0: [105 109 138 103 171 101 137  91 154 109 123 144 129 137 108 100 145 128
 117 144 221 130  89 146 129 169 154  98 132 113 103 148]
1: [ 73  70 156 150  84 146 152 166  76 135 134 142 183 132  54 100 195 141
  83  72  85 165 120 136  59  58 100  88 133 108 174 156]
2: [122 119  84  98 121 132  92 134 128 163 112  74 141 124 149 181  84 146
 131  91  80 106 116 189 164 140 154 108 112 137 180 123]
3: [101 146 181 151 188 133  92 174 131 106 103 149 122 129 110 179 122 117
 134 166 115  98 147 146 153 155  97  99 154 170 184 113]
4: [138 135 147  87 113 127 127 132 145  99 117 141 118 108 120 133 107 162
 118 130 144 123 112 135 104 148 141 158 140 177 120  88]
5: [139 181 176 168  94  82 175 108 167 123 203 112  86 131 101 119 130 114
  88  97 147 141 135  68  90  97 121 230 135 180  60  50]
6: [115 129  46 170  48 118 188 138 199 123 163 110 121 142 138 141 145 153
 139 135 171 128 146 113 121  99  59 212 140 102  72  74]
7: [145 171 171 109 113 123 107 116  92 104 101 123 156 165 113  84 114 131
 125 131 131 167 149 125  76 135 116 144 139 178  72 145]
8: [136 166  71  94 144 112 162 170 191 125 114 107 165 177  93 207 167 157
  92 105 163 144 119 133 167 147  79 108 115 129 157 127]
9: [121 134  48  94 108 116 162 159 178 127 143 122 145 157 164 112 132 176
 149 144 193 173  72 123 136 123  84 149 109 114 117 103]
10: [ 98 147 109  74 146 136 112  75 159  91  88 111 131 184 147 185 127  67
 175 136 179 117 133 182 148 196 126 153 155 151  87 169]
11: [151  72 199 136 188 144  66 158  55 161  74 152 141 113 116 137  98 112
 119 127  23 114 136 139 138 116 168  27 106 159 217 168]
12: [146 132 157 153 152  85 131  96 164 111 124 136  73 134 104 167 108  80
 114  89 114 100 153 112 134 132 140 212 153 167 126 108]
13: [ 39  80 114  66 157 143 178 182 126 141 174  60 165 176 129 113 175 137
 158 175  90 152 114 138 145  66 137  90 115 120 136 178]

[109 115  41 159  53 123 206 120 201 122 182 100 114 149 131 149 147 132
 113 130 158 132 159 118 124 100  79 223 152 101  60  75] -> 6 9 5 4 12
[122 129 163 135 129 150  97 173 129 115 128 108 119 170  87 140 149 161
 111 104  13 151 140 150 121 116  96  89 117 171 158 118] -> 3 2 4 1 7
[154 155 136  65 105 143  88 127 120  85 116 116 128 111 139 138  81 152
 115 133 136 132  89 138 115 158 134 132 125 170 134  95] -> 4 7 2 0 3
[ 91 118 138 199 128 181 152  80  89 182  88 138 137  69 150 101 171  88
 124 102 118  89 151 112  93  63 122  91 121 129 142 152] -> 1 7 4 3 0
[ 98  79  37 128 112 146 117 152 122 175 146 100 153 144 125 169 138 105
 143 114  58 128 122 196 177 131 185  66 125  76 152 162] -> 2 13 8 11 3
[139 136 166  97 193  93 147  76 153  92 107 157 118 135 115 119 139 123
 112 129 217 118 100 139 125 174 148 107 150 144 117 140] -> 0 4 10 7 12
[147 149 190 180 147 146  64 109 147 114  36 152  97 127 110 182 103  87
 128  95  73  99 188 151 139 152  81  91 150 174 141 129] -> 3 12 4 11 7
[ 92 119  57  87  88 119 164 166 176 152 172 107 131 133 132  95 130 182
 102 139 179 178  51 106 102 107  98 146 104 132 125  87] -> 9 6 4 8 0
[ 98 125 132 151  83 156 128 106  90 178 111 107 145  45 160 100 112 150
 129 107 160  85 157 136  81  93 116 174 145 149 136 105] -> 4 7 2 12 6
[ 39  74  86  76 154 135 187 198 139 148 178  64 177 170 125 126 188 149
 148 178 107 167  97 139 147  74 126  92  96  90 143 170] -> 13 9 8 1 0
[116 157 145 101 123 139 107  65 143  98  85 119 119 173 146 178 126  78
 163 104 149 105 183 186 145 195 156 160 152 141  90 182] -> 10 12 7 4 0
[ 92  92 152 188 114 203 159  96  81 188 118 118 137  73 144  90 182 108
 130  99 101 102 134 126  85  42 123  90 122 123 145 145] -> 1 13 7 4 11
[173 125  71 149  87 138 115 163 133  80  99 181 144 156 181 110 120 168
 166 120 128 147 138 139 153 137  97 155 127  85  96 148] -> 9 4 7 6 8
[113 174 162 176  83  87 200 123 171 119 216  97  86 144  97 126 141 110
  85  99 113 146 151  85  88  69 118 236 135 174  62  50] -> 5 12 6 4 7
